Some points, one per row:
[ 16  -9  24 -13  10 -15   1 -16]
[ 40   1 -54  34 -11   4 -26  22]
[-38  30  33 -54  34 -42  15   7]
[  6 -41   7  40 -14  34 -32 -14]
[  6 -30  13  24   7  28 -36  -7]
[-60  54  -5 -39  17  -7  28  36]
[ 50  17 -49  37 -33  17 -11  10]
[ 31  25 -36  19 -51  38  10  18]
[  5  23  -6 -10 -11   2  12   1]
[  5   0 -17  -3   9 -46  -9 -28]
[ -3 -39   8  39 -11  25 -23 -21]
[  0  23  -7  13 -14   6  -2   2]
[ -9  37  23 -44   0 -24  -2  14]
[-27   9  10 -14  18  28   9  36]
[ 28 -28   0   6 -17  -7   6  -6]
[-41  22  12 -28  18   9  25  21]
[-27   6 -53  -4 -45  24  15  -3]
[-15  38 -31 -21 -22   8  15  -5]
[ 46 -35  -5  20 -21  -5  -5  -3]
[  8  -3  29 -12 -12 -30  19 -25]
[ 35  10 -45  27 -29  17  -1   8]
[ 29  -3   0   1  -6 -29   5 -27]
[ 32  13 -51  36 -13  13 -14  10]
[-56 -18  29 -12   9  -3  33 -17]
[ -5  25  29 -36 -16 -25  10   5]
[ 2 36 -3 -1 -6  3 -3  6]
[-56  -9  31 -19   7  -7  43 -18]
[-21 -34  24  10  10  -8   8 -26]
[ 11 -13 -34  45   1   4 -19  18]
[ -5 -17 -12   6  22 -26 -16 -14]
[  8  13 -17  24 -53  39  16  11]
[  6 -32   6  30 -11  44 -37 -19]
[ 12 -23   5  -8  -3 -37  13 -11]
[ -1  23  30 -30 -17 -34  21 -18]
[ 19 -39  12  -3   8 -22   3 -17]
[  2 -55 -10  36 -20  10 -35 -25]
[ 26 -13 -21  35  -4   8 -31  13]
[-25  46  -9 -33   6   5  11  67]
[ -7 -15 -17   7  26 -26 -23 -21]
[ 32 -29  -7  52 -10  10 -28   1]
[-43  23  34 -38  38 -27   8   6]
[-91 -24  24 -28   0   0  26 -43]
[ 22 -38  -7  57  -3  14 -21   9]
[ 27 -13  14  12  -6 -14 -10 -19]
[-56  24 -10 -31  26 -18  31   8]
[ 18 -25  12  33  -6  19 -29 -21]
[ 28 -30 -27  51  -7   8 -29  22]
[ 11 -12  17  -3   8   7 -20 -26]
[ 55  26 -26  23 -46  61   1  22]
[-14  13  -2 -11  17  11   1  37]
[-22  47  -7 -26  17  -2  12  60]
[ 17 -14 -17   2  11 -27 -12 -29]
[-30   9  42 -31  12 -20  16   5]
[  5  14 -17  21 -20  14 -11  10]
[ 23  22 -14   1 -21  31   7  28]
[-33  25  18  -8  28  12  13  24]
[ 22 -17 -18   0  17 -46 -16 -21]
[ 46 -19   7  14 -26  -7 -21  -7]
[ 18 -10  12  -5 -10 -32  15 -28]
[-50 -10  28 -17  16  12  38  -6]
[-19 -43   9 -11   9  -5  -2 -43]
[-27 -21  19 -21   5   2 -11 -23]
[ 23  19 -28  24 -10  21  -6  15]
[-10   9  18 -30  24 -24  -3 -16]
[ -4  19 -45  -1 -50  28  10  15]
[ 18 -14 -45  33  -3   8 -27  18]
[ 3 35  7  7 -5  1  8  4]
[-36  16  31 -31  33 -11 -11  -8]
[  7 -29  16  33   7  24 -31 -21]
[-17  10  32 -30  23 -24   2 -20]
[-39  35  28 -62  23 -35  16  11]
[ -2 -18   2   6   2   7 -22 -30]
[-33  29 -20 -29  -9   3  13  -7]
[ 31 -47 -18   8  -2 -33  10 -12]
[  6  -7  17 -18  -9  -8   3 -25]
[ -6  19 -59  -7 -41  25  24  -2]
[ 11 -15 -17   3   7 -23 -25 -20]
[-10   0 -13 -13  28   7  -7  36]
[  7 -16  42 -19  10 -18   1  -3]
[ 41 -20  -1  23 -19  -6  -2  -8]
[-42   9  38 -21  32 -34   7  -3]
[ 21  28 -18  15 -50  49  13  13]
[ 33 -39 -18  59 -13  10 -23  -8]
[-37  25  14 -14  22   8  14  27]
[  0  -4 -12  -9  19 -26 -21 -24]
[-10  -2  23   5   9  17  15   7]
[ 14   1  25  -2  -5  -4  -1 -12]
[ 30 -31  -3  45 -10  18  -9  -5]
[ 36  24  -1 -10 -14  44   5  48]
[ 14 -16   3 -10   3 -33 -17 -23]
[-12  20  -7 -20  30  -4   3  61]
[ 34  25   3 -14 -14  38   7  42]
[ 10 -13  19  -4   9  10 -21 -25]
[ 32   0 -47  56 -17   0   1  18]
[ 18  -9  18   0 -11 -23   9 -17]
[  2   5 -48  15 -54  22  16   4]
[ 37   7 -50  33 -16   5 -15  16]
[  4   2  16 -31  10 -32   0 -16]
[-27  11  28 -36  39 -38   3 -17]
[  9  22  -4  19 -16   3  -3  -3]
[ 27 -20  18   5 -15 -27   5 -23]
[-12  -1  37 -26   8   1 -16   0]
[  5   1 -27   2   5 -41 -10 -27]
[ 23 -24  19 -19  10 -32   2 -17]
[ 12   6  10  -1 -22 -26   9 -35]
[ 11 -13 -15   1   7 -34  -6 -34]
[ 48  20 -50  31 -24  21   5  30]
[-38  20  33 -49  26 -13  -4   0]
[ 17 -12 -12  -2   1 -23  -3 -30]
[ 30  21 -45  23 -44  34  15   6]
[ 31  22 -43  26 -48  22  12  14]
[-53 -15  21  -3  11   0  33 -12]
[-21 -16  23   6   7  23  21 -10]
[-21  15 -61 -10 -46  14  18   6]
[ 23 -32   9  -3  -2 -28  16 -14]
[ 14  20  26 -16 -17 -22   4 -15]
[-31   5 -53 -21 -39  13  24  -4]
[-66  15   9 -23  13  -3  35  -3]
[-19  14  12 -16  12  18   4  31]
[  4 -31 -12  19  13 -17 -37 -22]
[ 39 -30 -20  46 -17  15 -32  16]
[ 41  26   5   5 -20  34  14  35]
[ -7 -72   8  13  -3   5  -7 -34]
[-76   8  24 -39   3 -12  52 -19]
[-38   9  35 -52  25 -41  10 -12]
[-39  21  33 -50  33 -15 -13   1]
[-34 -22  13 -17  18 -12   0 -16]
[ -2  30  29 -34  -8 -13  13  15]
[ 48 -38  -3  19 -23  -6  -3  -5]
[ -7  -9  16 -26  17 -18   7  -8]
[ 22  29  -9   0 -29  48  17  44]
[31 19 -3 21 -5 -1 -2  6]
[ 34 -24   4  21 -17 -17   4   1]
[ -8 -23  31  26   3  21 -23  -4]
[ 34  -9   1  -2 -15 -13  -9 -17]
[-32  24   6 -15  31  16   6  40]
[ 12   5  19  -8 -18 -30   9 -33]
[-27  21  13 -31  30  17  -5  50]
[ 45 -24   0  24 -26  -2  -1 -20]
[-11  36  -4 -25  17  -1   8  73]
[ 22  24 -42   3 -20   9   6   9]
[-22  -5  30  -3  15  23  12  -2]
[ 34 -16   2   9 -23 -13   3 -17]
[ 4 33 -6  3 -6 -3  0 -6]
[  1  19  29 -29  -6 -23  11  10]
[ 17 -12 -32  39  -7   7 -27  15]
[  5 -19   9  13  17  32  -2  23]
[ 10  12 -15  14  -6   0  -6  -1]
[ -9   8  28  -7  -1 -11  -8 -24]
[-18   1  16   3  16  29  15  13]
[ 28 -15 -46  34   3  21 -27  28]
[-54  34  12 -37  11 -10  28  19]
[ -8 -58   1   9   6   2 -10 -36]
[ 16  11   2  24 -19   5  -9  22]
[ -5  24  31 -32  -1 -19  14  -1]
12 more points follow, each with its number after it:
[ 21  17 -29  24   8   3 -10   5] 0
[  8 -15 -10  10   6  11 -19 -18] 1
[ 41 -18  20  18 -30 -21  -6 -14] 2
[ 19 -27 -36  51 -11   2 -26  10] 3
[ 16 -34 -14  39 -14  17 -32   2] 4
[ 12 -11 -11   3  11 -20  -7 -18] 5
[ 20 -24 -14  52 -15  16 -34   8] 6
[  5  10  16  -3   0  -7   4 -33] 7
[ 12  -5 -18  28 -11   1  -3   2] 8
[-34  12  42 -43  32 -10  -3   9] 9
[ 17 -31   0 -20   4 -28  20 -11] 10
[-13  30  -2 -26  22   4   7  54] 11
Which three of these numbered points are nearest to each point below, ignoring the 3 directions in which the first points spread most? Their numbers follow each, nearest first.
[-64  14  21 -15  18  -8  28  -3] > 8 7 5
[-32  23  26 -48  19 -30  11   3] > 4 6 9
[ 37  27   0  17 -45  35  10  35] > 2 7 9
[-12  36  -5 -25  16  -2   9  76] > 11 9 3
[ 51  34 -39  32 -51  28   8  -1] > 7 1 8
[ 28  -8 -48  52  -9   2 -27  23] > 3 0 5
[ 31   9 -43  18  -5  15   4  15] > 5 1 0
[ 29 -47 -18   8   0 -32  12 -10] > 10 5 8
[ 11  -8 -14   1  12 -22  -7 -17] > 5 0 1
[-27  15  25  -2  23  26  17   2] > 7 8 1
[  9 -70   1  39 -20  23 -33 -27] > 4 8 1
[  7 -13  -4   8   7  11 -20 -22] > 1 5 7
[ 29 -25  22   8 -20 -12   3  -3] > 2 9 4
[ 10 -13 -34  45   1   4 -16  19] > 3 8 5
[ 48  12 -57  28 -25  20  -7  26] > 5 1 8
[ -8  16 -10 -14  28  -2   1  56] > 11 3 5
[ 21 -22 -12  47  -7   5 -27  12] > 6 4 3
[-13 -27  10  -5  22  23 -16 -21] > 1 5 7
[ 32 -18  -1  19 -10 -34   3 -25] > 8 5 4
[ 17  -5 -11  41 -11  13 -21  14] > 6 4 8
[ 11 -14  -9   4  11 -22  -4 -21] > 5 8 1
[ 38  22 -45  32 -11   0 -17   2] > 0 5 1
[ 28 -19 -22  51 -13   4 -33   7] > 6 4 3
[-17   9  45 -41  23  -9  -4  -2] > 9 4 2
[ 21  18 -35  26   1   5  -9   4] > 0 5 1
[ 19 -34 -14  41 -16  15 -29   2] > 4 6 8
[-25  23  43 -47  30 -21  -4  -3] > 9 4 1
[ -4   2  27 -23  17 -11 -24  -3] > 9 4 6
[ 17 -24 -31  51  -7   9 -25  13] > 3 8 6
[ 47 -19  14  22 -41 -14   3 -20] > 2 7 8
[  9 -35  -1  30   8  18 -36 -27] > 1 5 4
[ -9   3  48 -31  26 -10  -3  -7] > 9 2 4
[ 11 -33  -1  31  10  21 -38 -25] > 1 5 9
[ 33  24 -40  31  -8   6 -15  15] > 0 5 6
[ 27  -2 -47  51 -17   6 -17  23] > 3 8 6
[-43  32  40 -38  28 -32  10  11] > 6 4 9
[ 36 -47 -21  10  -2 -36  10  -8] > 10 5 3
[-15   9  51 -36  28 -10  -1  -2] > 9 2 11
[ 50 -32   6  22 -38  -9   0  -5] > 2 10 4
[  6  -9   3  26  -2  -3 -12  15] > 6 4 8
[ -5   0  39 -21  10  -8 -24  -4] > 9 4 6
[ 13   8   2  24 -12   1 -11  21] > 6 4 2
[ 39 -39  -7  -4   1 -33  16 -19] > 10 5 8
[  6 -23   2  14  11  17 -25 -25] > 1 7 5
[ -2  10  15 -27  34 -49  -4 -23] > 0 5 1
[ 10 -26  -1  27   8  19 -34 -23] > 1 5 7
[ 28 -42 -20  -1  -3 -32   5  -6] > 10 5 3
[-12   4  54 -35  28  -8  -2  -4] > 9 2 11
[ 17 -14 -15  -2  10 -38   0 -29] > 5 8 0
[ 29 -41  -6  -8   3 -34  19 -21] > 10 5 8
[-65  12  25 -19  17 -10  29  -4] > 8 7 4
[-22  14   2 -15  32  11  -1  47] > 11 9 5
[-10  35 -10 -32  22   3   4  71] > 11 9 4
[ 29 -37   3   0 -12 -19   6 -10] > 10 4 2
[ -7  -8  37 -28  20 -16  -4 -10] > 9 4 1
[-17  36  -2 -32  15  -3  14  66] > 11 9 4
[ 15 -55  -2  39 -18  27 -42 -15] > 4 6 9
[ 18 -19  -1  -7  -2 -34 -19 -24] > 4 5 1
[ 39 -17  20  17 -27   2   2 -12] > 2 7 9
[  0 -64 -10  39 -21  10 -39 -28] > 4 8 6
[  1  -1  33 -17  14 -19  -8 -10] > 9 6 4
[  4 -60   6  31 -16  16 -28 -24] > 4 8 1
[ 14 -18 -38  53  -1   6 -20  14] > 3 8 5
[ 16   4 -52  39 -10   8 -27  25] > 3 5 0
[-73  12  24 -19  21  -9  31  -2] > 8 3 5
[  9  -3 -44  31  -1   8 -22  34] > 3 5 11
[ 35 -43  -7  20 -13 -23   8  -9] > 10 8 4
[-63  10  16 -15  18  -8  26   1] > 8 3 5
[-36  29  48 -40  26 -46  16   4] > 6 4 8
[ 10 -20  -1  17   9  17 -24 -28] > 1 7 5
[  6 -20  -7 -11  22 -41  -7 -33] > 5 0 1
[  9 -32 -13  31  14  26 -42 -31] > 1 5 0
[ 22  -4 -45  21  -5  21 -11  22] > 5 1 3
[ 18 -27   5  -6  -5 -26  18 -13] > 10 8 4
[-10  38 -10 -34  22   1   6  75] > 11 9 3
[ -2   6  16 -24  31 -43  -6 -24] > 0 5 1
[ 26  10 -36  29  -4  -4 -19   9] > 0 5 3
[-32  41  18 -46  36 -28  10   1] > 0 5 1
[ 17 -25  10  -5   0 -24  16  -9] > 10 8 4
[ -7   2  38 -25  11  -9 -24  -5] > 9 4 6
[-27 -39  11  -7  21   3  30 -21] > 10 8 5
[ 2 30 18  7 -6 12 15 -7] > 7 2 8
[  8 -13  -4  -4   8 -16 -14 -38] > 1 5 0
[ 36 -36  -4  11 -14 -24   5 -12] > 10 8 4
[-18  48  -5 -30  19   2  16  64] > 11 9 6
[  9  29   9   2 -10 -12   0   8] > 6 4 8
[-77  17  16 -35  13 -22  48 -12] > 8 5 3
[ 35  -4 -56  32  18  13 -22  15] > 0 5 11
[  5 -23  -3  14   9   8 -40 -24] > 1 4 5
[-40  29  40 -37  27 -30   7   9] > 6 4 9
[ 26 -29 -33  55  -2   1 -35  11] > 3 6 5
[ 36  20 -56  24 -20   7  -8  15] > 5 0 1
[ 15 -19  -5  38  -3   1 -23   9] > 6 4 8
[  6 -59  -7  40 -11  21 -36 -23] > 4 1 8
[-16  33 -12 -22  15   7   4  62] > 11 9 4
[ -2 -18 -12  -3   9 -47  -7 -19] > 3 5 8
[  3  34  12   5   1  -3   4 -14] > 7 8 1
[ 32  17 -38  17 -26  11  -7  23] > 4 5 8
[-21  14  27 -38  38 -42   0 -12] > 0 5 9
[ 36 -10  13  18 -46  -6   8 -12] > 2 7 8
[-12  33  -6 -22  16   1   8  72] > 11 9 3
[-35  27  38 -48  35 -13  -4   4] > 9 1 4
[ 29 -29 -38  54  -6   9 -36  13] > 3 5 6
[ 41  32 -38  23 -54  44   9  10] > 7 1 2
[-11  33  -7 -25  21   7   9  60] > 11 9 5
[ 14  10   5  25 -14   0 -12  22] > 6 2 4
[ -7  -5  -4  -5  18 -54  -3 -22] > 3 5 8
[  4 -31  -2  27   2  26 -37 -20] > 1 4 7
[-43   9  25 -20  24  -2  26   7] > 8 5 4
[ 18 -15 -20   4   6 -26  -8 -28] > 5 1 0
[ -9  15  36 -27  11 -11  -5   0] > 9 2 4
[  9   5   4  22  -9  -1 -14  -2] > 6 4 8
[ 46 -13  21  19 -28   2   0  -6] > 2 9 7
[ 10   1  18  -4 -12  -9   5 -30] > 7 2 1
[  4  17  39 -16  -9 -18  12  -3] > 2 7 9
[ 22 -16 -19  -3   4 -46  -5 -32] > 5 3 8
[-17  10   7   8  24  22   2   7] > 0 5 1
[ 23 -27 -30  59  -3   7 -29  15] > 3 6 8
[  5 -11 -21   1   7 -45  -9 -12] > 3 5 8
[-46  44  -8 -32  14 -13  24  38] > 3 8 5
[-25  24   2 -22  31  18   7  56] > 11 9 5
[ -8   3  48 -31  23 -11  -1  -6] > 9 2 4
[ 15  12  -7  21  -9  -1 -12   7] > 6 8 4
[ 21 -14  -6  -3  -5 -28 -16 -20] > 4 5 1
[ 10   0  17  -4 -11 -12   5 -31] > 7 8 1
[-31  36  35 -49  26 -52  16   0] > 6 4 8
[ 21 -10  -3   1   9 -10 -13 -33] > 1 5 0
[ 23   1  20   4 -40 -23  21 -16] > 2 7 8
[ -2 -41  20  40  -4  43 -30 -23] > 7 2 1
[  3 -59  -9  37 -20   7 -35 -27] > 4 8 6
[ 29 -39   4   7  -2 -25   4 -19] > 10 8 5
[ 13 -50  -5  30 -16  20 -34 -20] > 4 1 6
[ -2  43  -7 -27  14  -3  13  62] > 11 9 6
[ 20  -6  -2  -6  21 -44 -16 -24] > 0 5 11
[ 26 -10 -43  44  -5   5 -18  22] > 3 5 0
[  4 -33  -1  27   2  25 -32 -20] > 1 4 7
[ 49 -23  13  22 -32  -4  -5 -21] > 2 7 9
[-18 -48  14  18  -1   3 -31 -32] > 4 1 6
[ -2 -43  -1  39 -17  28 -38 -13] > 4 6 1
[-39  21  26 -46  46 -24  -4  -4] > 0 1 5
[ 21 -15 -12  41  -4  10 -25   9] > 6 4 8
[ -8  -8  36 -30  16 -21 -10   2] > 9 4 11
[ -2  18  -4 -17  18   9   5  54] > 11 9 4
[  3 -62  -5  39 -12  22 -36 -26] > 4 1 8
[ -8  23  -3 -14  20  -1   3  55] > 11 9 6
[  6 -53  -6  37 -12  23 -33 -20] > 4 1 8
[ 11   7  21 -16 -15 -15  17 -32] > 7 2 8
[ 12 -14 -18  -2  15 -35  -7 -23] > 5 0 3
[ 20   7  21 -13 -17 -15  14 -34] > 7 2 1
[ 10 -23 -31  48  -2   4 -16   8] > 3 8 5
[-39  29  35 -39  43 -30   5  10] > 0 6 11
[-35  16  55 -43  34 -26  -4   2] > 9 6 4
[ 30  35  -9  13 -44  38  13  36] > 2 7 9
[-14 -68   3  -5 -10  -4   3 -37] > 10 4 8
[ 32 -39   4   5  -6 -26  -2 -12] > 10 4 11
[-15  -4  43 -25  21 -16  -7 -14] > 9 4 6
[ 23 -28 -28  59  -2   8 -29  15] > 3 6 8
[ 24 -19 -19  48  -5  12 -27  12] > 6 4 8
[ 14 -25  -4 -11   6 -31  14 -23] > 10 5 8
[  3 -60   8  34  -9  23 -31 -25] > 4 1 8
[-28  16  25  -6  23  18  17   2] > 7 8 1
[-26  -4  17 -33  34 -38  -2 -18] > 5 1 0
[-19  -7  29 -22  14 -19  -6  -6] > 4 9 6
[-34  29  36 -36  24 -38   7 -12] > 6 8 4
[ 10  -8  -8  10   0   5 -27 -17] > 1 4 5
[ 11  -9 -15  -1   9 -25  -7 -24] > 5 1 0
[ 36 -15  -2   9 -27 -32  -8 -17] > 4 6 8
[ 35   5 -49  20 -15  21  -2  21] > 5 1 8
[ 26 -34   5   4  -3 -27   6 -19] > 10 8 4
[  1 -19  21 -28   2 -25  12 -12] > 10 4 2
[ 44  12 -59  38  -7   5  -9  23] > 0 5 3
[ -1   4  25 -15   0  -6   3 -24] > 7 1 2
[ 33 -37 -31  10   0 -30   5 -12] > 10 5 3
[  9 -30  10 -14  -9 -40  13 -22] > 10 8 4
[-15  29  -1 -18  21   9   5  55] > 11 9 6
[ 10  23  -5  12 -16   5   4  -6] > 7 8 1
[ 44 -34   8  21 -34  -7   1  -7] > 2 10 4
[ -4  38  -9 -36  19 -13  11  65] > 11 9 3
[-30   5  48 -32  10 -24  18   0] > 2 4 6
[ 20  20 -32  26 -11  12 -15   2] > 0 1 5
[ 15 -25   1  28  12  -3 -27 -18] > 0 5 6
[ 11  -1  -4   0  -3 -35   4 -18] > 8 5 4
[ 16   3 -38   9   3  14  -6  22] > 5 1 0
[ 35  -3  10  11 -31  -6   7  -9] > 2 7 8
[ 50 -15   1  22 -29  -6   4  -4] > 2 8 9
[ 42 -43  -3  14 -27 -21   2  -2] > 10 2 4
[ 36 -10  24  11 -39  -7   4 -21] > 2 7 4
[ -8  27  -6 -18  21  -5   2  59] > 11 9 3
[ 47 -41  -5   7  -8  -8 -11 -15] > 10 9 11
[-20 -18  14  -6  10 -25 -15 -28] > 4 8 6
[ 21 -26 -26  54  -1   7 -34  15] > 3 6 4
[-48  48 -10 -37  26   9  29  29] > 5 1 0
[-20 -17  14  -6  11 -25 -15 -29] > 4 8 1
[-17   6  18 -20  33 -39   5 -11] > 0 5 8
[ -3 -36  20  40   3  40 -32 -16] > 7 9 1
[ 21   4 -51  46  -6   7 -33  29] > 3 0 5
[  9  12   5  16  -4   4 -12   6] > 6 9 4
[ -3 -25  28  14  20  18   5 -18] > 7 8 2
[-10   2  39 -27  25 -14   4 -11] > 9 1 7
[-13 -19  12  -2  12 -26 -23 -29] > 4 6 1
[  2 -38  -2  23   0  19 -35 -10] > 4 1 9
[ 29 -34 -14  56 -12  10 -21  -8] > 8 6 4
[ 19  21  -3  11 -10  13  -1   2] > 7 1 9
[-18   9  23 -30  36 -35  -2 -11] > 0 5 1
[ 36   9 -43  21  -5  16  -2  17] > 5 0 1
[ 27  -7 -73  45  -5   8 -12  32] > 3 5 0
[ 22 -19   2  -2  -1 -24  -7  -4] > 4 11 9
[ -4  38  -4 -16  27  -8   4  61] > 11 9 0
[-30  40   9 -19  25  12  17  41] > 0 5 11
[-11 -38  21   7   5   5  30 -25] > 10 8 7
[-23  13  10 -23  24 -41 -14 -13] > 0 3 6
[14 30 13 16 -6  5 -2 -2] > 7 6 2
[-7  9 -5  0 20 18 -1 46] > 11 9 5
[-20  35   4  -2  -2  -2   8 -12] > 7 8 1
[-12  27 -11 -23  26  -5   6  50] > 11 5 3
[-23   1  16 -27  30 -45   4 -24] > 5 0 8
[-47  34  48 -46  27 -34  15  -5] > 6 4 8
[ 21 -15 -22  -5   6 -48  -5 -34] > 5 3 8
[-29   9  31 -35  20 -30  12  -1] > 4 8 6
[ 43  18 -61  30 -22   8 -11  18] > 5 0 3
[  0 -18  30   6   7  15 -25 -10] > 9 4 2
[  5 -15  31 -32  12  -8  -3 -11] > 9 4 1
[-16  34 -11 -29  28  -6  13  55] > 11 5 3
[-14 -14  14 -14  31 -29  -7 -18] > 5 0 1
[-14 -37  21  15   6  -2   8 -22] > 8 7 2
[-13 -42  20  10   5   7  33 -27] > 10 8 7
[  7  -4 -19  32  -3  -2 -14  14] > 3 6 8
[ 33  11 -34  26 -45  30  13  -3] > 7 8 1
[-11  -6  11 -22  25 -37  -6 -19] > 5 1 0
[-22  25   5 -20  30   2   4  46] > 11 9 5
[-43  15  30 -26  26 -23  15  -2] > 8 6 4
[-49  32  31 -39  34 -32  10   8] > 6 8 4
[ -9  -7  28 -10   4 -13  -8 -16] > 4 6 9
[ 23 -17  -1  11 -23  -7  -5 -10] > 4 2 8
[ 21  -4  -8  28  -6   3 -15  17] > 6 4 8
[ -9  47 -12 -18  17  -2   4  62] > 11 9 6
[ 27 -33   7   3 -13 -12   6  -8] > 10 2 4
[ 17  -4  -7  26  -3   6 -15  19] > 6 4 9
[ 52  33 -37  27 -44  29  15  21] > 7 8 2
[  5 -25   7  11   7  21 -32 -26] > 1 7 9
[ -7 -62   7  13 -15  -3  12 -40] > 10 8 4
[ 16 -10  -5  17 -11  15 -14   9] > 4 9 6
[  2 -12  26 -32  16  -7  -1  -5] > 9 11 1
[ 31  18 -48  16 -54  44  26  29] > 10 8 7
[ 27  -6 -42  31   0  -3 -24  26] > 3 11 5
[ 23 -13  15   6 -24 -21   6 -14] > 2 8 4
[-20   1   0 -21  26 -35  -1 -22] > 5 0 1
[-29 -19  16 -24  24  -4 -14 -21] > 1 5 4
[ 18  -3   2  -8  18 -40 -14 -23] > 0 5 1
[-67  11  26 -30   7 -14  48  -6] > 8 7 10
[-32  18  29 -37  32 -14   4 -14] > 1 5 7
[  5 -17  30 -33  14  -8  -3 -12] > 9 1 4
[-13 -32  21  17  15  27  21  -1] > 10 8 2
[-21 -31  29 -14  23  10 -17 -31] > 1 7 9
[ 38 -38  -9  25 -26  -6  -2  -2] > 10 2 4
[ 18  -1   3   5  -7 -20   8 -16] > 8 7 4
[ 22 -15 -20  -5   3 -48  -4 -33] > 5 3 8
[ 50  11 -56  27 -26  21  -6  26] > 5 1 8
[ -7   6   6  23  -9   1 -14  -5] > 6 8 4
[ 29   2 -69  38 -24   2 -10  14] > 3 5 8
[ 21 -10 -33  42  -7   8 -27  13] > 3 6 5
[  9 -24  10 -10   2 -17   6 -17] > 10 8 4
[ -1 -40   4  18  10  18 -18 -28] > 1 5 7
[  8 -12  49 -12   4 -23   5  -5] > 2 9 6
[-10   0   9 -24  31 -35   6 -10] > 5 0 8
[ 22   9  18 -10 -18 -10  14 -27] > 7 2 1
[-17  -4  28 -25  14 -21 -10  -5] > 4 9 6
[-56  15   6 -20   9   1  32   1] > 8 5 7
[ 35   7 -56  38 -12   9 -31  17] > 0 5 3
[  9 -44   8  41 -13  23 -43 -15] > 4 6 9
[-13   7  38 -29  26 -15   4 -10] > 9 1 7
[  8   0  23 -18   8  -9   1  -8] > 9 4 1
[ 23 -12  -7  -4   2 -36  -3 -26] > 5 8 1
[ 15 -15 -40  31   1   1 -27  12] > 3 5 0
[ 19   0  -5  23  -7   0 -11  17] > 6 4 8
[ 31  -2 -45  17  -6  12  -4  25] > 5 11 3
[-28  31   8 -27  36  17   6  23] > 0 1 5
[ 28  27 -43  17 -50  31  19   3] > 7 8 1
[ -3  20  -5 -16  16   8   6  48] > 11 9 5
[ 8 29  8  8 -7  7  1  4] > 7 6 8
[-34  52  -6 -34  27  11   6  47] > 0 5 11
[ 18 -29 -16  54   5  18 -34  15] > 6 3 11
[-74  18  14 -34  15 -20  46  -9] > 8 5 3
[ 10 -47   9  20  -1   3  11 -26] > 10 8 7
[ -1 -22  18   8   7  -6 -27 -21] > 4 6 9
[-72  19   9 -35  20 -13  42   4] > 8 5 3
[ 24  15 -14   4  -8  29   1  31] > 9 11 4
[ 18 -21  12  -3  -2 -19   1  -5] > 4 9 2
[-18  37 -11 -28  16   0   4  61] > 11 9 3
[-18  -5  31 -33  29 -19  -6  -5] > 9 11 4
[-39  26  46 -39  24 -44  20   3] > 6 8 4
[-18  24  -4 -16  26  18   4  52] > 11 9 5
[  0  27  31 -19  -6 -25  20   2] > 2 6 8
[ 20  -4 -51  31  -4   2 -22  18] > 3 5 0
[-15 -20  24  10  17  28  36  -1] > 10 7 8
[ 37 -12  21   8 -24 -20  -3 -26] > 2 7 9
[-28 -35  28   5  10  15  25 -10] > 10 8 2
[ 32  23 -50  29 -16  14 -17  20] > 0 5 1
[-25 -11  22  -4   3  24  14  -7] > 7 2 8
[-39  42  21 -44  25 -33   2   5] > 6 4 0
[ 10  -4  28 -12  10  -3  -4 -12] > 9 7 2
[-40  28  47 -40  41 -41  15   0] > 6 0 8
[  2 -21  24  18  -6   9   1  -6] > 2 8 7
[ 45 -16  10  24 -26 -12  -4 -21] > 2 7 8
[  2 -26  17  20   8  24 -31  -8] > 9 4 1
[-18   9  45 -32  19  -2   0  -6] > 9 2 7
[-43   7  34 -31  35 -42   1 -11] > 6 8 4
[-31  26  42 -36  15 -31  10  -3] > 6 4 9
[  4   2  22  -8  -1   5 -20  -9] > 9 4 1
[-10 -25   6   4   7  29 -19 -17] > 1 7 4
[-18  35  -4 -40  14  -9   9  62] > 11 9 4
[-12  38 -12 -27  19   1   7  51] > 11 5 9
[-18 -43  23  17   7  -5   8 -30] > 8 7 4
[ 32   5 -56  30 -18   9 -21  29] > 3 5 4
[-13  16   1 -22  30  10   2  42] > 11 9 5
[-18  32  -8 -29  21  -9  16  59] > 11 3 5
[-15 -10  35 -13  10 -19 -11 -20] > 4 6 9
[-50  31  14 -34  10  -8  26  15] > 8 4 5
[ 28 -28 -22  -4  11 -45  11 -16] > 10 5 3
[ 20 -10  -8   4  -7 -36   4 -22] > 8 5 4
[ 18 -13 -21  40  -2   7 -29  13] > 6 3 4
[ 13  -8 -52  39  -6  12 -23  15] > 3 5 0
[ 17   4  13  17  -5  -5 -13  11] > 6 9 2
[ -2 -28  -2  21   6  12 -32 -23] > 1 4 5
[ 46  28 -47  20 -26  19  -7   9] > 1 5 0
[ 5 23  2 13 -8  0 -3  4] > 6 8 7
[-28  23  41 -33  12 -28   9  -4] > 6 4 2
[ 28 -28 -16  53  -4   4 -28  12] > 6 3 8
[ 15 -19 -19   6   6 -23  -8 -29] > 5 1 8
[ -3  10  42 -18 -20  -9  14 -13] > 2 7 4
[ 15  -3  26 -21 -14 -28  16 -17] > 2 4 7
[-52  18   6 -34  11 -14  26   9] > 8 5 4
[ 22  -6 -34  40 -11  10 -23  13] > 3 5 6
[-12   5  33 -24   6   2  -6  -1] > 9 2 4
[-27  30  -1 -20  29  13   8  53] > 11 5 9
[ -4  49   0 -23  22 -10  15  61] > 11 9 6
[  6 -21  26 -26  12  -6  -5 -13] > 9 1 4
[-37  42 -11 -25   9  -8  21  36] > 3 8 5
[ 21  19  -8  17 -10  15  -2   5] > 7 1 8
[ 27   0 -64  33 -19  -3 -10  10] > 3 5 8
[ 20 -29 -17  44  -8  21 -31   8] > 4 6 8
[34 21 -7 24 -4  3 -5 10] > 0 9 6
[-13   4   6  -6  20  40  -4  36] > 9 11 1
